In the rows, 128 means zero.
A single turn carries every row of the set below to another of its rows. Some are shown first; where does it send the rows asked next?
j_521: [142 146 140 138  97 142  87 127  97 120 133  92]
j_482: [139 129 148 118 126 111 107 128 129 127 169 154]
j_652: [134 124 106 185  86 149 132 100 117 120 156 134]
j_648: [144 148  74 126 108 152 135 148 118 148 155 152]
j_811: [136 119  80 167 109 131 134 113 107 153 160 112]
j_66: [142 157 111 159 135 179 133 138 140 127 161 117]
j_780: [120 134 126 137 142 115 122 105 121 149  99 130]
j_222: [129 143  95 152 113 178 128 158 120 134 160 127]
j_976: [145 153 148 148  92 144 110 143 102 129 125  97]
j_439: [105 128 111 138 149 126 122 101 120 139 109 130]
j_599: [140 138 132 123 125 116 110 133 133 138 163 174]
j_961: [152 143 148 155 101 145  90 119 111 133 120 100]
j_907: [120 126 111 135 139 119  95  91 129 140 110 137]
j_50: [151 130 140 137 116 110 101 121 139 136 171 158]
j_28: [144 124 100 157  89 141 158 100 100 117 155 120]
j_833: [146 167  72 111 112 131 123 134 119 125 151 133]
j_339: [127 123  74 149 117 163 137 129 100 156 151 126]
j_789: [156 131 139 116 120 118 117 119 123 136 178 159]
j_289: [129 140 116 135 149 132 114  89 127 150 104 131]
j_584: [130 141 116 154 119 164 155 119 136  93 161 137]
j_844: [138 161  87 127  97 134 157 119 124 103 128 140]
j_138: [147 164 113 148 115 176 137 107 140 104 146 153]
j_733: [160 137 143 118 118 126  88 114 130 129 167 152]
j_878: [149 142 159 137 105 142 107 129  94 130 130  97]
j_386: [121 135 111 137 138 134 121 101 103 157 100 129]
j_688: [139 141 151 147  99 154  97 142  93 126 149 105]
j_697: [136 153  77 126  87 139 125  96 105 104 135 141]

j_811 -> j_833
j_733 -> j_961
Where do these go?
j_697 -> j_138
j_648 -> j_222
j_439 -> j_789
j_878 -> j_780
j_688 -> j_386
j_584 -> j_28
j_289 -> j_50

A single turn carries every row of the set below to another of its rows. Some are shown first; where does it send the rows asked next?
j_22: [ 95 136 103 166 151 140 164 130 152 124 114 137 143 134 149 132 120  96
 104 147]
j_703: [109 118 133 153 130  89 160 167 151 111 125 153 106 140 120 124 121  89
 136 137]
j_77: [ 88 143 105 119 148 140 141 122 169 117 139 157 137 134 157 153 112 139
 129 108]
j_213: [112 111 120 155 145 132 130 128 143 100 169 166 125 114 156 127 118  97
  99 149]
j_404: [109 134  86 125 108 130 120  93 107  99 144 130 143 145 144 118  90  95
 116 127]
j_402: [136 139 144 133 109 174 174 124 123  88 130 155 126 161 162 133 136  98
 126 118]
j_642: [153 141 103 136 128 121 125 104 112  61 134 153 110 125 145 108 117 123
 122 135]
j_806: [163 137 136 143 140 147 128 125 106  97  92 168 107 136 144  97  99 113
 148 110]
j_163: [138 113 138 104 111 149 144 145 138  91 132 143 165 156 143 140  81  98
 116 144]
j_32: [120 112 117 119 160 113 147 116 112 130 124 140 165 137 147 132 134 102
 175  94]
j_401: [167 103 119 154 113 119 180 128 107  87 104 143 126 132 141 145 115 111
 107 119]
j_654: [128 113 155 139 115 155 127  98 114 127 112 125 128 146 139 135 113 124
 169  94]
j_914: [120 100 116 131 135 101 141 123 128 142  95 108 111 142 157 128  79 137
 133 123]
j_576: [132  84 131 102 151 117 127  98 144 119 114 160 159 155 155 134 136 142
 134 102]
j_162: [167 100 119 139 128 114 135  97 136  90 103 165 128 137 168 114 120 140
 104 108]
j_426: [132 117 155 111 111 151 174 139  97 108 108 151 145 160 114 138  97 122
 129 120]
j_60: [158 132 121 140 141 132 118 151 136 137  97 162 151 135 147  98  90 107
 130 140]
j_527: [162 154 117 109 154 141 149 125 137 121 128 171 100 143 160 118 114 134
 118 129]
j_124: [130 122 113 158 119 161 178 133  97 118 106 129 135 135 136 161 119 126
 149 131]
j_6: [ 82  94 119 134 116 120 132 119  93  87 125 157 158 135 140  98 101 131
 127 117]
j_867: [110 105 113  88 155 114 135 138  84 116 134 155 113 166 142 136 142 101
 135 136]
j_408: [136 116 105 123 144  98 171 135  80  98 131 139 135 134 125 141 126  81
 137 113]
j_128: [ 98 128 104 169 121 105 115 152 139 127 146 143 155 141 159 112 130 131
 123 127]
j_411: [150 107 165 123 136 119 107 136 118 115 142 134 115 120 153 156 116 100
 107 114]
j_874: [123  95 111 154 139 118 137 150 173 126 148 143 123 159 157 152 103 122
 125 148]
j_808: [101 111 124 176 105 114 150 144 133 117 112 168  99 147 153 122 138 105
  99 122]
j_514: [149 157 116 154 141 128 131 111 122 137 119 176 153 148 122 141 110  92
 106 112]
j_238: [ 96 129 106 129 110 119 161 106 103  99 127 145 118 183 114 115 147 108
 130 126]
j_936: [135 128 142 144 133 130 127 110 127 143 118 153 147 141 170  89 136 113
 169 118]
j_361: [121  84 129 126 144 125  85 142 103 128 112 157 127 135 120 128 130 110
 108 141]
j_738: [138 105 137 106 140 128 115 102 108 118 108 168 105 166 104 138 120 137
 110 120]
j_664: [122 141 114  93 132 112 132 106  91  99 130 139 110 164 136 105  95 105
 146 107]
j_662: [131 104 151 115 140 132 134 137 127 134 138 156 120 122 118 131 136 169
 137 132]
j_117: [146  98 150 109 121 125 147 108 159 106 114 148 141 174 124 144 125 141
 117 148]
j_702: [114 106 124 146 137 119 131 126 128 106 115 123 101 146 130 107 138 128
 189 122]
j_459: [108  90 109 154 126 153 114 112 120 126  99 107 125 147 142 153 110  98
 147 126]
j_644: [ 97 141 132 127 145 109 146 150 157 106 157 153 141 111 124 132 115 112
 150 122]
j_677: [121 107 117 134 150 147 140 134 136  68 100 164 148 180 139 144 100  84
 147 119]
j_898: [ 92 114 112 141 125 144 128 125 150  98 123 166 103 149 185 146 132 124
 102 106]
j_883: [ 85 114 118 133 148 121 126 164 144  84 126 127 139 155 158 137 142  97
 111 139]

j_22 -> j_874
j_738 -> j_664
j_32 -> j_401
Where do these go?
j_361 -> j_404
j_808 -> j_77
j_402 -> j_662
j_6 -> j_514
j_936 -> j_124

